0: [ 22  -3  45  -8 -11 -17  11  -1   1 -10 -32  21  16 -23  10   0 -17  15   8 -29]
1: [ -75  -62 -127   46  127   79  -54   96   60   10  105   47  -37  104   44    3  102   54  -36
   95]
2: [ 22   9  63  -8 -24 -21   5 -13   2  -2 -27  10   9 -29  10  -1 -16   1  17 -16]
3: [ 21  11  58  -7 -23 -20   5 -14   2  -1 -29  12   9 -31   7  -1 -15   0  18 -15]
4: [-14  14  21   9 -33 -26  -2  13 -29  -8 -16 -44   4   0 -31  -6 -14 -33   0  -7]
5: [  -4 -105 -127  -84  127  105  -80   93   84  -78  109   88  -81  107   80  -74  105   88  -89
   99]
6: [-45  31 -75  51  26  -2 -14  13  -4  41  40 -44 -10  37 -28  29  26 -27   9  36]
7: [-11 -29 127  59 -52 -21  13 -22 -11  36 -49 -16  25 -46 -10  41 -48  -1  29 -50]
8: [  9  11  56  -6 -36  -3   6  -7 -10  -6 -16 -21   9 -20   0  -5 -20  -6  12 -11]
9: [ -80  -64 -127   76  106   82   -3   64   66   62  101   46   14   90   57   39   92   43   28
  101]
10: [-82  36 -67  71  34 -83   3  56 -88  40  55 -90  18  63 -89  31  53 -90  13  51]
11: [ -17   78 -112    9  -43  -63   12    9  -46   -8  -15  -66   15   -3  -74   -3  -14  -55   16
  -20]
12: [ -6  10  81  29 -50 -12   8  -6  -1  25 -24 -23  11  -9  13  15 -26 -14  21   2]
13: [ -54  -17 -110   66   91   57   -5   31   49   54   72   38    7   66   42   36   59   30   17
   65]
14: [-43 -19 -98  53  85  41  -8  18  39  46  55  35   2  54  30  31  44  27   5  46]
15: [-28  21 -32  34 -17 -16   4  21  -3  16  -2 -36   9  24 -25  11  -8 -21   7   7]
16: [ 58 -38  22 -67  22  32 -38 -29 -13 -44  -3  33 -45 -39  16 -29 -10  34 -45 -25]
17: [ 24  13  55  -9 -18 -20   0  -9   4  -1 -33   9   8 -32   5   3 -15   4  19 -19]
18: [ -6  11  53   0 -45 -13   1  -5 -24  -2 -12 -46   0  -5 -20 -13 -16 -36   6   3]
19: [ -45  100 -127   27  -55  -86   11   20  -83    0   15 -103   10   17 -101    2    8  -96    8
    9]
20: [ -33   73 -127  -27  -20  -84  -15   39  -83  -39    6  -86  -19   20  -96  -25   17  -79  -25
    7]
21: [ 14 -26  64  -8 -16  15  14  -9  -5  -9  -9  12  11 -10  22  -4 -17  17  -7 -14]
22: [-50 -58 -17  59  81  63 -30  22  28  44  64  20 -17  50  35  29  48  26  -6  52]
23: [  3  44 -76 -30 -35 -37  16   4 -33 -31  -8 -47   5   2 -51 -21  -8 -40  -7 -14]
24: [ -83   22 -127   96  112   43   45   68   54   66   80   43   56   84   29   67   79   44   50
   72]
25: [ 25   3  43  -8 -11 -19  15  -1   4 -12 -34  22  17 -22   5   1 -15  13  10 -30]
26: [-18  -4  77  48 -13  -8  -4   6  10  38 -23   1  13 -11  23  32 -17   7  28   1]
27: [-26  47  80  54 -66 -42  25  -6  -5  45 -35 -43  29 -12 -13  33 -31 -36  37  -8]
28: [ 12  56  -5 -29 -64 -38  22 -28 -30 -12 -19 -51   7 -20 -42 -21 -24 -47  12 -16]
29: [-29 -10  85  63 -15   2   0   8  13  46 -18  -5  17  -6  22  40 -16   9  35   8]
30: [ -51   67 -127  -10  -21  -87  -16   40  -90  -24   24  -95  -20   34  -95  -25   26  -98  -28
   27]
31: [ 21   3  50 -10 -14 -20  13  -6   3  -7 -27  18  14 -23   7  -2 -15   7   8 -24]
32: [  5 -41 103  15  -9  37 -18 -12   7   9 -13  12 -10 -30  21  13 -17  29   4 -18]
33: [   3  -46 -127  -73  103   66  -48   41   -8  -57   86    0  -61   78   -4  -58   70    1  -72
   70]
34: [ -2 -40  82  21  -2  33 -17  -4  -4   7   0   1 -13 -15  16  11 -11  20  -6  -5]
35: [-52  51 -57  69 -16 -37  21  32  -5  42   3 -47  29  34 -39  38   3 -34  34  18]
36: [ 23   0  53 -14 -18 -17  17  -8   3  -8 -26  17  15 -17  13  -4 -15   6   6 -20]
37: [ 55 -59 127 -34 -36  34  15 -47  23 -24 -51  57  12 -58  42 -13 -53  56   0 -65]
38: [ 22   1  56 -13 -18 -16  17  -8   2  -8 -27  20  15 -17  13  -6 -15   6   7 -21]
39: [ -65  -24 -127   70  101   70    8   48   59   54   82   51   20   78   50   38   72   42   20
   77]
40: [ 38  45  14 -32 -37 -45  27 -20   1 -19 -38   4  19 -32 -18  -9 -23  -4  11 -38]

[-59   7 -68  63  47   0 -20  31 -25  43  44 -41  -5  38 -31  35  34 -29  10  42] -> 6 35 15
[ -51   21 -127  -64   92   -2  -62   66  -65  -55   99  -71  -70   90  -64  -63   89  -67  -72
   94] -> 33 30 20
[-32  43  75  55 -64 -39  31   0  -8  40 -32 -40  36 -10 -13  33 -34 -34  32 -13] -> 27 12 26
[ -20  -54 -127  -35   96   66  -37   27   11  -32   76   12  -43   65    5  -33   59   20  -49
   56] -> 33 14 1
[ 68 -15  66 -73 -36  -2 -28 -38 -17 -49 -45  22 -39 -56  13 -32 -44  18 -44 -50] -> 16 38 36
[ 93 -55 127 -88 -55  26 -55 -71  27 -62 -75  60 -61 -78  45 -55 -74  51 -68 -83] -> 37 16 32
[  5  13  46  -2 -41  -4   5  -6 -11  -6 -16 -25   6 -17  -6  -6 -20  -9  10 -11] -> 8 18 3
[ 60  53  88 -59 -78 -53  34 -63 -14 -24 -53   4  14 -58 -21 -23 -54 -22   2 -55] -> 40 2 3
[  16   58 -103  -37  -34  -43   22   -6  -23  -32  -11  -43    5   -1  -60  -18  -10  -37   -5
  -21] -> 23 11 28
[ -6  30  71  30 -53 -32  18  -5   2  26 -33 -22  19 -11   6  16 -28 -24  22  -5] -> 12 27 8
[-28  52  46  62 -50 -52  23  15  -6  37 -43 -33  35 -14 -21  42 -31 -22  39 -27] -> 27 12 26
[ 52 -88 117 -63  80  82 -53 -20  58 -32  22  80 -55 -11  71 -33  17  77 -44   7] -> 16 32 34
[  44   75 -109  -60  -48  -54   28  -37  -31  -33  -26  -37    4  -25  -47  -25  -27  -43   -9
  -33] -> 23 28 11
[ 42  50  -3 -35 -39 -45  33 -24   7 -20 -40  10  23 -33 -18  -8 -32   4  12 -45] -> 40 25 31
[  63  -36 -119  -81   89   60  -74  -30   27  -49   47   48  -79    0   25  -51   34   43  -57
   19] -> 33 16 5
[-53  66  51  84 -61 -63  48  10 -27  54 -40 -51  56 -16 -42  59 -32 -37  50 -30] -> 27 12 35
[-32  27  18  53 -17 -35  24  15  14  39 -17 -16  27  29   1  27 -14 -25  25  16] -> 15 26 12
[ -63  -31 -127   32  117   77  -47   78   54   14  102   42  -39   96   51   -3   95   42  -31
   97] -> 1 9 39
[ 49 -50 127 -20 -63  35  18 -67  23  -2 -53  40  12 -69  40   1 -57  36  18 -57] -> 37 32 21
[ 39  47   1 -33 -37 -43  32 -21   8 -19 -39  11  23 -32 -16  -8 -29   3  13 -44] -> 40 25 31
[-39  43 -75  40   4 -18 -11  11  -2  35  24 -49  -9  32 -39  22  15 -39  15  30] -> 6 35 15
[ 70 -32 127 -52 -81 -12  26 -81   9 -21 -71  46  13 -78  34 -17 -75  31   8 -73] -> 37 2 38
[ 27 -30  79 -25 -26  23  20 -19  -9 -20 -12  16  11 -22  26 -15 -21  19  -8 -24] -> 21 38 36
[-46  67  74  76 -72 -56  40  -7 -22  61 -36 -57  42 -17 -32  50 -32 -49  51 -14] -> 27 12 7
[ -25  -58 -127  -36  107   73  -47   49   17  -38   83   10  -48   77    4  -37   71   25  -52
   64] -> 33 1 14
[-18 -65 101  22  21  47 -27  -1 -13  13  26   5 -24  10  18   7   7   9 -27  14] -> 34 32 21
[ 11  52 -89 -33 -33 -35  15  -5 -22 -29  -8 -43   5  -1 -55 -18 -11 -35  -1 -16] -> 23 11 28
[ 75 -49 127 -71 -71  22   0 -78   6 -40 -63  45 -22 -75  39 -33 -70  34 -30 -70] -> 37 16 21
[-35 -64 127  88 -57  -3  50 -40  15  59 -50   9  55 -45  12  59 -52  15  49 -57] -> 7 29 26
[ 66 -98 114 -80  70  78 -54 -35  48 -52   1  84 -56 -22  72 -48  -6  79 -64 -19] -> 16 37 32
[ -65  -22 -104   51   76   31  -39   37  -34   37   75  -46  -32   63  -28   19   62  -42  -17
   70] -> 6 14 22
[ -36  -62 -127  -38  109   76  -53   55   18  -42   91    6  -55   82    8  -41   78   25  -54
   77] -> 33 1 5
[-51  56  59  77 -66 -56  57   1 -25  52 -35 -50  56  -7 -35  52 -31 -47  44 -23] -> 27 12 7
[ 59 -82 127 -50 -16  62   3 -53  44 -31 -45  72 -10 -50  61 -19 -49  68 -21 -55] -> 37 32 16
[-38  51  56  67 -62 -51  45   8 -15  44 -34 -44  51  -7 -25  45 -30 -35  37 -23] -> 27 12 26
